In the rows, zero is written as 128.
Named turns come first, each shown by rows before and after it. Which turns, in which order, take the first row of each pair that follows to the second? Write the first one first, as in the answered first pair.
turn k148:
[149 125 137 133 115 107 114 148 111  85 115 142 115 152 126 166 135 102
 121 155 143 126 143 118 122 120 126 113  90] -> [127 132 120 102 141 150 147 103 149 151 117 147 155 108 123 128 150 149
 169 115 112 111 118 125 149  93 120 136 148]
[120 129 133 128 125 163 139 112 103 182 118 110 144  86 140  83 109 147
 135  91 134 135 108 126  89 133 110 117 122] -> [149 113 151 151 124 109 120 174 122  86 131 145 116 158 146 149 108 113
  92 154 139 126 154  96 112 119 143 122  97]
[149  93 151 152 118 105  98 141 143 118 158 136 199 202 113 164 159 140
 128 162 142 108 160  85 170 106 139 137 183] -> [124 111 135 143 104 149 102  88  90 196 140  79 212 131 110  94 150 157
 152 100 158 125 118 124 117 147  95 118 174]
[131 132 129 144 129 116 145 167 144 150 161 163 108 110 153 110 136 129
 172 118 113 109 107 138 110 136 159 110  87] -> [132 130 131 144 127 114 139 169 138 145 161 161 102 111 153 114 134 128
 166 122 119 112 108 141 108 140 160 112  85]
turn k45:
[147 137 133 111 156 132 120 116 153  98  86 155 144 169 150 159 150 119
 118 140 160 167 155 105 114 117 123 100 126] -> [135 148 126  94 155 149 114  76 130 118  74 131 145 137 135 145 158 123
 142 123 159 169 137 127 111 133 102  94 134]
[165 166 150 109 108 160 115 122  86 160 157 116  65  78 114 151 154 162
 153 103 116 143 105 196 142 128  99 112 164] -> [188 147 158 131 127 140 141 184 147 140 183 171  82 136 147 167 140 175
 113 124 110 133 142 143 165  81 155 134 165]
[121 109 104 154 133  94 103 146  91 146  97 109 126 107 136 111 109 116
 111 104 132 139 122 137 105 130 146 111 115] -> [120 108 104 148 149 108 124 138 122 170 107 127 145 104 144  98 116 141
 118  95 114 134 119 124 118 107 159 128 139]
[132 109 154 154 129 134 136 183 130 136 133 161  94 132 110 152 135 113
 155 142  97 119 136 153 160 127 108 152 131] -> [127 114 152 148 121 141 132 163 112 145 126 144  89 114 101 146 137 108
 166 134  98 120 128 166 153 134  92 147 130]
turn k42:
[115 124 133 155 108 131 148 217 106 134 105 155 110 109 161 129  76  96
 175 112 101 145 118 129 118 172 149 115  97] -> [111 128 135 151 103 128 136 203  88 130 102 141 103 105 159 127  78  90
 174 115 108 148 117 138 108 180 140 110  95]
[106 124 138 107 143 149 137  72 128 142 109 119 130 144 107 138 148 133
 137 138 110 125 132 147 133 136 128 159 137] -> [106 118 141 112 148 154 149  88 143 155 118 135 139 148 117 131 146 145
 134 133 102 124 134 139 135 125 140 164 144]
[121 136 127 119 126 142 114  89 109 127 120  95 140 141 134 130 123 134
 114 118 159 136 119 134  93 130 136  99 131] -> [122 130 140 109 135 124 110 100 124  96 119 125 116 150 114 169 146 119
 138 147 125 117 132 144 145 122 133 109 154]
Now pairs of rows:
Each pair is 2 to 3 turns apart.
[162  97  92 134 140 136 113 126 167  98 155 162 160 159 163 155 147 153
 114 143 108 126 160 110 182  78 171 148 159] -> [170  94 104 149 110 110  70 128 104  53 133 130 121 162 149 176 144 105
 100 164 141 143 161 136 148 128 150 119 112] -> k45 k45 k45
[127 148 137 152 123 163 157 148 154 178 157 142 148 132 124  97 125 129
 118 122 134 148 104 133 157 113 184  96 145] -> [129 151 134 156 108 154 129 125 110 150 143 107 139 138 123  98 121 113
  96 123 175 160 100 141 118 138 171  73 116] -> k148 k148 k42
[113 154 145 128 122 133 161 155 139 153 133 162 112 140 151 179 116  92
 107 162  90 100 149 144 136 118 102 174 161] -> [108 164 135 126 103 139 137 110  85 154 118 106 119 125 150 155 104  83
  92 142 135 123 136 161  80 150  78 148 131] -> k42 k42
[140 126 101 149 116 131 147  68 129 134 104  70 162 122  76  65  62 159
 108 128 146 130  87 125 177 112 111 200 141] -> [156 118 113 173 105  95 125 111 123  79 110  84 144 164  82  99  57 128
  69 163 165 136 112 111 171 114 124 193 108] -> k45 k42
[139 137 112 149 151 137 160 173 130 167 152 132 132 135 145  83 108 155
 102 100 111 153 115 131 125 123 152 145 137] -> [148 139 118 151 133 112 116 157  80 103 138  99 103 156 133 114 109 114
  81 132 143 161 124 145 107 154 138 122 103] -> k42 k45 k45
[151 141 125 126 150 120 136 154 157 107 148 153 118 164 161 151 127 128
 127 139 108 105 147 113 161  98 145 162 142] -> [155 143 131 133 124 106 105 148 105  83 129 124  85 159 145 164 127  94
 119 153 128 113 143 140 136 139 121 143 110] -> k45 k45 k45
[125 174 107 116 126 158 122 144 139 174 110 151 133 130 137 101 153 146
 130 111 101 103 106 145 143 151 123 136 143] -> [127 176 105 111 132 153 123 131 149 158 109 154 137 138 135 113 160 150
 129 118 100  98 113 139 160 141 129 146 154] -> k42 k148 k148
[119 180 146 103 137 137 132  84 123 140 173 106 119 106 136 128  85 156
 154 108  99 148 146 122 166  94 166 113 145] -> [135 170 156 116 130 110 116 114 122  96 176 116 102 139 142 154  81 131
 123 138 110 148 167 111 166  96 180 109 122] -> k42 k42 k45
[ 88 124 140 110 158 133 130 111 115  51 127 102 108 129  84 168 148 146
 148 155 141 143 150 148 148 132 112 134 128] -> [ 74 130 127 102 162 159 146  90 117  98 127  95 127 101  87 133 147 169
 163 125 138 146 133 153 140 131 108 140 142] -> k45 k45 k148
[109 156 128 104 156  82 113 105 145  65  91 133 108 152 130 144 185 111
 132 135 136 142 109 120 140  90 114 180 158] -> [107 156 128 110 148  76 101 102 121  64  81 120  93 147 126 142 181  99
 128 134 148 146 105 128 124 110 104 167 143] -> k45 k148 k148
[176 124 155 151 111 131 106 182  77 126  88 137  85 109  80 160 140  97
 189 109  76 150 154 127 123 190 130 134 146] -> [167 128 149 143 112 144 113 169  76 148  84 131  97  92  79 145 146 107
 202  95  72 151 142 132 124 191 123 134 155] -> k148 k148
[125 107 124 132 141 152 120 161 129 157 140 159 109  79  95 160 130  85
 107 153  79 118 124 158 153 110  78 112 118] -> [127 106 120 151 132 152 110 168 103 162 137 144 113  85 114 139 105  84
  74 144 114 137 126 146 101 125  86  97  80] -> k42 k148 k42
[116 119 143 143 117 111 149 186 156 117 132 136 122 124 121 104 122 143
 129 131 120 142 138 121 149 132 121 129 114] -> [107 127 136 132 107 123 138 151 125 130 121 104 120 103 111  87 125 136
 136 115 134 148 119 144 131 152  99 117 109] -> k148 k42
[131 123 102 138 162 121 144 142 158 119 139 128 170 123 130 127 111 166
  95 112 154 136 137 117 135 110 134 144 157] -> [131 125 103 136 150 109 117 117 121  96 125  95 157 125 121 137 109 141
  86 119 177 147 131 130 114 135 118 125 133] -> k42 k45 k45
[ 90 120 119 152 125 141 115 154 139 162 142 142 124 110 110 114 129 148
 192 130 102 130 128 138 115 127 123 120 155] -> [ 90 120 117 148 133 142 116 146 155 160 147 146 134 118 110 115 129 151
 186 131 102 128 129 128 125 112 132 126 166] -> k42 k148 k148
[145 133 102 114 151 140 145  63 161  83 114 118 174 140 130 125 151  99
 108 165 146 107 118 116 172 105 152 141 161] -> [135 138 100 108 145 149 138  40 139 101 105 100 169 117 122 111 156  99
 121 148 152 111 102 136 158 126 133 137 161] -> k45 k148
[135 129 124 137 138 116 126 136 142 109 132 121 126 153 144 120 124 132
  88 128 159 135 140 128 104 118 148 133 121] -> [123 135 115 128 138 139 132 114 139 142 125 107 134 127 140  98 123 145
 105 102 154 142 121 140  98 126 133 130 130] -> k148 k148 k45
[140 121 132 129 122 104 105 120 104 103 137 123 118 147 110 111 105 119
  98 115 144 143 155 114 130 150 116 114 122] -> [127 128 129 119 121 116 113 106  98 129 134 116 119 116 101  94 107 123
 121  98 132 141 138 133 131 158 103 112 133] -> k42 k42 k45
[127 113 126 130  97 122 118 139 132 105 141 131 142 152 173 138 120 124
 116 130 155 111 163 116 130 123 146 120 116] -> [117 123 128 107 102 134 116 108 130 111 129 127 131 122 144 143 147 118
 167 127 119  98 151 145 164 130 117 129 146] -> k45 k42
[102 126 141 114 139 127 122 142  95 168  73  91 119  88 114  65 149 139
 155  86 144 139  80 173  95 158  77  90 129] -> [101 124 137  97 166 136 153 135 156 171  86 121 145  95 113  71 166 168
 175  85 106 120  90 154 153 112  96 116 175] -> k148 k148
[129 127 145 155 156 125 152 174 127  87 112 153  93 123 101 121 148 137
 155 135 137  77 167 115 143 126 117 101 120] -> [117 134 136 148 152 150 156 146 103 124 107 129 101  91 101  87 142 146
 168 108 145  86 147 131 118 144  99  89 118] -> k45 k45 k148
[131 128 144 149 131 153 159 154 114 192 131 150 122  81 149  96 121 143
 148  96  94 126 120 145 122 150 123 143 127] -> [139 121 151 159 138 140 165 180 140 178 144 172 122 107 156 110 119 144
 133 109  88 118 134 125 135 133 141 149 127] -> k45 k148
[123 157  99 166 104 118 123 133 173 130 128 130 133 132 117 107 127  92
 201 109  73  93 144 115 186 100 144 128 149] -> [117 160  92 172 100 136 130 128 168 164 128 118 145 116 125  78 115 108
 195  89  84 106 128 113 156 111 143 123 144] -> k45 k45 k42
[135 141 132 107 107 131 132 130 114 129 127 145 110 114 104 125 162 114
 174 144  84 113 116 155 134 159  89 104 154] -> [142 132 121 138 117 146 161 156 137 164 150 150 155 136 151  80 121 151
 117 114 120 135 117 107  84 137 131 108 132] -> k45 k42
[125 134 125 102 158 139 134 134 128 101 137 138 113 126 107 146 127 122
 163 128 109 109 107 125 156 115 133 129 142] -> [138 127 124 115 154 126 124 142 124  80 142 131 122 153 125 149 111 114
 122 137 139 121 115 106 127 116 148 121 115] -> k42 k42 k148
[136 130 129 148 115 123 103 130 117 100 102 127  97 119 106 141 146 107
 149 142 108 109 137 166 155 153 102 126 132] -> [131 134 126 146 112 130 107 121 111 115  97 119 100 109 106 129 144 115
 152 135 110 112 129 171 152 156  97 126 129] -> k148 k148
[127 140 139 123 127 126 133 119 104  88 131 114 103 141 111 132 135 113
 142 141 113 108 149 160 153 132 115 129 146] -> [132 131 136 140 138 139 159 158 140 120 155 141 130 155 142 107 113 145
 117 128 117 113 156 123 141 107 148 137 147] -> k45 k45 k42
[113 130 146 191 115 138 129 151 100 156 132 111 105 122 134 118 121 147
 118 133 140 153 129  98  95 109 132 129 112] -> [109 131 140 180 115 141 119 120  90 145 126  93 115 126 128 120 120 145
 111 133 152 156 122 103  93 110 132 126 112] -> k148 k42
[151 122 149 178 124 118 140 236 147 152 128 181  88 161 128 135  99  96
 123 141 114 136 154 128 132 139 162 139  99] -> [151 128 151 151 125 106 123 203 140 112 115 172  70 161 102 172 126  76
 151 169  98 120 156 149 171 143 149 135 117] -> k45 k148
[146 122 133 141 124 121 152 183 171 143 147 161 144 162 168 123 109 152
 100 123 146 126 140  88 121 101 171 152 119] -> [145 126 140 115 127 103 131 153 172  91 134 160 121 167 135 168 143 132
 129 161 120 106 148 108 177  96 154 157 144] -> k45 k148
[136 116 137 136 131 130 124 156 140 101 133 153 143 151 123 144 126 127
 124 144 139 127 150  94 143 102 152 143 133] -> [125 126 133 112 129 136 114 109 118  99 112 129 132 122  94 150 149 118
 160 140 124 120 134 125 159 119 123 136 148] -> k45 k148 k45
[133 125 120 120 120 130 114  98 105 102 111  92 129 132 131 150 131 124
 108 135 156 135 135 135 107 127 127 117 108] -> [137 122 121 116 133 129 128 111 139  99 124 117 144 153 140 153 133 139
 102 144 145 128 146 114 128  99 147 128 121] -> k45 k42 k45
[127 144 170 143 131 125 145 151 160 102 133 195 114 149 119 133 104 160
 109 131 106  98 133 123 145 103 146 165 137] -> [128 147 160 150 125 131 141 139 144 112 137 170 136 159 141 107  88 171
  78 116 145 118 127 109 108 106 155 156 114] -> k42 k148
[114 130 115 116 116 121 102 104  88  84 122 134 121 129 113 137 118 136
 131 131 138 136 138 141 105 130 119 104 118] -> [114 125 111 112 139 136 132 111 135 115 141 159 152 140 128 121 113 168
 127 115 123 130 140 113 124  91 145 123 144] -> k148 k42
[102 144 115  89 152 160 129  53 144 156 125 110 151 111 123 106 133 160
 158 104 107 129  99 147 148 123 120 134 173] -> [123 134 132 124 114 109  79 101  84  79 113  97  95 156 122 152 117  96
 106 160 147 142 126 151 104 168 116 102  98] -> k42 k148
[120 146  85  66 158 106 122  54 190 104 101 153 161 132 130 137 174 132
 176 131  88  89 131 115 172 108 141 162 167] -> [151 132  99 130 118  70  79 122 126  61 105 129 134 182 164 140 122  92
  82 148 168 130 155  94  74 154 162 129  66] -> k42 k45
[ 71 139 116  96 110 110 115 119 100 124 128  98 133 124 126 114 153 155
  85 110 147 137 129 161  59 110 110 136 111] -> [ 81 134 119 105 112  98 111 143 108 103 130 106 126 146 130 123 149 149
  68 124 153 136 139 146  59 110 124 138  99] -> k45 k45
[148 119 127 140 117 117 135 180 138 102 148 171 118 119 123 150 138 121
 153 150 108 129 136 146 157 143 138 152 136] -> [141 119 125 131 126 130 143 170 150 116 148 168 130 110 123 142 142 134
 165 137 100 124 133 147 166 135 137 159 154] -> k45 k45
[120 141 107  71 158 142 128  32 140 115 117  96 159 121 104 130 162 147
 148 119 125 122 112 140 156 110 109 120 186] -> [109 141 119  96 136 161 133  74 103 176 111  94 128  82 103  95 140 141
 167  88 121 132  90 167 112 156  85 109 158] -> k148 k42 k148
[116 144 152 150  97 141  92  86 111 101 102 114 146 166 118 106 117 116
 105 120 146 114  97 130 118 149 133 100 114] -> [112 138 153 148 121 152 131 116 170 138 121 162 160 158 122 101 126 145
 136 111 100  96  98 118 163 113 145 128 153] -> k42 k45 k42
[137 115 119 141 139 121 129 159 166 155 148 181 150 137 154  96  79 161
 105 102 141 148 156  85 131  95 171 127 115] -> [134 131 133 121 104  98  70 111  80  96 108 128  80 110 102 140 109  90
 139 137 146 147 147 159 136 158 108  93  91] -> k148 k45 k42
[137 107 134 185 108 119 195 208 156 164 174 190 112 165 164  90 136 158
 107 110 166 167 109  69 106 121 217 138 100] -> [107 134 111 134  98 157 168  69  83 196 136  91 126  95 129  51 154 161
 150  68 190 178  60 131  79 169 155 110 114] -> k42 k148 k148
[140 138 131 129 152 134 156 109 110 132 120  87 148  94 129 108 141 145
 146 129 132 108 105 148 115 156  89 141 124] -> [158 122 140 151 157 111 163 163 144 102 138 127 143 144 149 132 132 143
 112 157 134 105 136 115 125 137 121 149 115] -> k148 k42
[105 132 145 167 103 127 145 151 140 150 110 121 115 101 125 102 123 143
 131 135 139 162 126 154  78 122 104 135 106] -> [ 97 136 140 145 109 130 137 116 131 142 101 108 117  91 110 110 140 141
 150 138 134 154 119 169  97 123  88 130 118] -> k148 k148 k42
[128 133  98 103 166 156 148  56 186 163 140 124 196 137 131 100 141 170
 152 100 112 114 113  89 154  75 160 152 175] -> [164 113 131 158 129  85 100 161 151  56 140 148 124 210 135 174 123  96
  88 171 140 125 161  78 134 112 176 128  93] -> k45 k42
[124 171 132  83 116 110  84  88  75 129 125  83  62 112 118 104 152 165
 200 112 145 131  69 169 139 177  45 103 130] -> [142 159 143 116 103  90  71 141  56 108 133  90  43 142 134 111 128 148
 155 126 171 147  84 156 102 193  56  92  82] -> k148 k42 k45
[157 104 153 148 107 132 106 189  79 109 112 151  85 137 103 162 126  88
 119 166 126 126 136 159 115 173 113 101  89] -> [166  96 151 151 125 133 136 221 130 114 134 190 106 165 119 165 119 113
 105 169 112 117 150 121 137 132 147 119 107] -> k45 k45
[144 135  99 148 113 125 131 141 108 100 112  95 155 146 111 128 115  94
  87 138 163 136 137 122 110 126 144 143  99] -> [121 147  87 116 131 154 156 104 131 148 110  95 175 106  97 107 139 123
 138 110 125 122 113 139 147 109 133 159 146] -> k42 k148 k42
[129 111 114 168 144 122 158 125 121 145 133 114 125  89 143  65  75 108
  94 117 171 131  95 128  90 121 109 103 106] -> [123 121 116 133 149 114 138  70 106 115 115  95 113  71 110  93 103  90
 128 133 159 116  87 162 126 129  79  98 126] -> k148 k148 k42
[147 100 136 113 146 134 143 164 138 125 131 136 138 128 144  73 104 143
 145 105 135 116 156 133 101 150 108 164 143] -> [146 103 142 101 136 124 123 146 115 103 119 122 114 120 122  97 119 122
 160 122 130 111 155 154 115 170  83 153 142] -> k148 k45 k42
[101 125 107  83 155 160  99  83 140 140 165 126 155 123 113 128 155 145
 162 125 102 105 102 111 129 156 107  79 167] -> [107 127 110  91 139 146  74  89 106 118 153 110 135 128 105 141 153 121
 150 139 113 113 102 127 111 182  95  61 146] -> k45 k45
[106 130 133 124 129 127 119 164 152 162  89 193 132 123 140 104 105 149
 144  94 127 121 123 114 122 132 100 139 145] -> [105 137 138 108 120 113  90 134 119 124  70 170 107 120 111 130 123 118
 159 115 127 115 123 141 133 152  75 125 140] -> k42 k42
[126 124 116  91 139 120 131  73 168 100 140 118 171 126 137 130 154 159
 120 110 127 113 117 108 153 107 152 131 158] -> [131 118 121 124 112 115 115 102 121 108 138  99 156 132 155 115 121 141
  78 102 171 137 119 110  84 142 152 111 101] -> k148 k45 k148
[134 135 140 103 117 120  92 108 109  89 110 111 100 124  99 152 151 102
 146 161 111 124 133 148 142 135 117 124 126] -> [142 128 141 109 122 111 100 129 127  74 118 132 104 146 110 161 145  99
 133 174 113 118 148 130 147 123 136 130 120] -> k45 k45
[ 93 101 151 132  69 149 169 112 116 146 120  91 109  69 128 126 156 117
 163 100 124 111  99 138 113 152  72 133 133] -> [ 99  88 151 161  79 156 201 154 156 168 147 126 136  93 163 109 131 146
 129  87 131 114 110  99  99 122 108 147 127] -> k148 k42 k148
[135 143 149 135 160 119 169 150 136 151 135 145 143 114 143  77 139 136
 111 126 125  82 109 111 150 131 156 136 139] -> [146 143 154 140 150 101 145 138 115 106 131 125 142 143 146  95 133 122
  79 146 159  92 122 101 132 139 165 122 114] -> k42 k148 k42
[135 133 123 124 138 131 139 106 143 107 128 111 172 169 174 124 112 131
  86 125 174 131 135  86 113  95 159 120 120] -> [119 144 116  93 144 142 134  50 133 114 112  90 172 137 143 128 137 130
 124 118 159 122 118 113 142 103 134 119 151] -> k42 k45
[148  87 150 145 125 142 124 142 155 119 136 134 109 133  90 133 161  86
 114 110 130 107 112 110 129 113 151 124 157] -> [145  91 141 142 132 159 133 118 154 141 136 123 133 125  96 109 154 105
 108  93 140 112 102 107 117 110 151 125 163] -> k42 k42 k45
[129 137 120 120 155 142 124  77 124 124 133 104 156 114 136 104 123 125
 124 124 159 131 135 126 124 103 125 131 129] -> [133 132 123 127 157 139 128  90 132 126 138 112 160 120 140  99 119 128
 115 121 160 133 138 115 120  96 138 133 127] -> k45 k148
[138 128 122 135 123 131 124 140 122 146 111 124 128 108 130 104 118 122
 124 110 128 121 125 136 114 136 134 106 114] -> [143 124 122 138 127 123 120 145 129 128 116 125 135 127 137 115 114 124
 106 119 138 125 132 121 112 123 148 109 108] -> k148 k42
[140 121 150 111 131  93 165 205 181 145 176 203  88 143 146 159 147 161
 151 128  86 126 146 111 161  71 125 135 152] -> [149 114 160 139 106  70 134 231 132 111 169 186  60 161 145 174 131 128
 119 147 121 142 158 120 119 105 119 112 102] -> k148 k148
[125 151 111 106 152 137 159  76 150 158 147 123 175  91 144  88 133 140
 132 123  99  72 105 111 133 109 144 145 201] -> [154 135 125 143 138  90 137 135 141  85 157 140 155 160 164 126 111 109
  61 168 140  83 143  79 108 109 175 136 148] -> k42 k45
[121 122 111 129 155 151 136 117 137 125 106 150 127 130 110 136 136 101
 148 120 127 136 139 148 157 124 122 117 157] -> [126 120 114 152 138 147 131 137 111 127 108 138 124 141 126 123 111  95
 119 114 156 154 142 141 110 140 126 106 122] -> k42 k148
[138 142 141 123 123 117 120 131 138 130 116 139  98 109 123 163 129 128
 130 137 118 113 139 149 160 130 116 146 125] -> [135 143 137 123 128 133 136 138 148 163 122 148 112  98 136 136 120 146
 132 118 117 114 133 143 150 124 120 148 130] -> k148 k42
[120 134 134 160 105 139 137 182 138 154 139 156  90 118 105 117 111 129
 132 100 105 136 117 125 118 135 130 140 112] -> [124 142 137 147  98 129 118 159 114 129 124 142  76 110  86 137 122 108
 142 112 107 134 116 146 121 146 109 133 113] -> k42 k42
[ 65 140 133 124 171  99  62 156 101 161 115  84  83 159 101 123 134  71
 146 147 101 180  82 111 140 178  76 138 159] -> [ 77 132 135 137 168  83  62 186 113 138 125 105  78 185 111 140 128  65
 124 162 107 182  98  93 141 169  94 140 148] -> k45 k45
[145  84 160 157 108 138 115 154 130 135 137 106 147 143 143 135  81 126
  73 142 151 144 105  87  63 131 146 103  78] -> [128  96 155  97 147 155 141  91 187 136 134 129 161 120 108 159 131 148
 152 149  81 104  98 102 168  86 130 139 169] -> k42 k148
[109 140 150 124 135  92  99 114  68 159  94  89 129 109  77 136 137 120
 150 126 111 133  95 178  78 155  85 127 102] -> [100 145 141 101 159 105 130  96 109 187  99 106 151  99  79 127 149 145
 173 116  89 119  85 174 113 128  92 143 142] -> k148 k148
[137 125 134 124 147 123 135 145 153  80 124 164 113 145 116 160 158 121
 138 150  91 111 142 118 191 109 138 142 151] -> [130 137 114 128 124 140 110  77  80 106 111  81 140 124 131 103 130 121
  98 109 167 147 114 126  91 154 121 107 104] -> k42 k42
[130 127 139 128 134  97 106 158 118  96 120 161 105 156 128 134 139  90
 127 164 108 120 139 138 154 152 106 126 118] -> [124 127 139 136 136 107 123 181 133 127 129 182 106 142 133 118 136 104
 130 151  89 118 137 131 157 143 112 134 123] -> k148 k148 k42
[145 105 138 112 133 181 152 127 162 185 173 123 127  96 110 108 128 138
 127  96 147 152 132 149 158 123 104 131 183] -> [164  94 157 135 109 137 117 185 134 119 169 136  80 132 105 156 123  89
  97 144 161 155 160 153 150 148 104 119 143] -> k148 k42
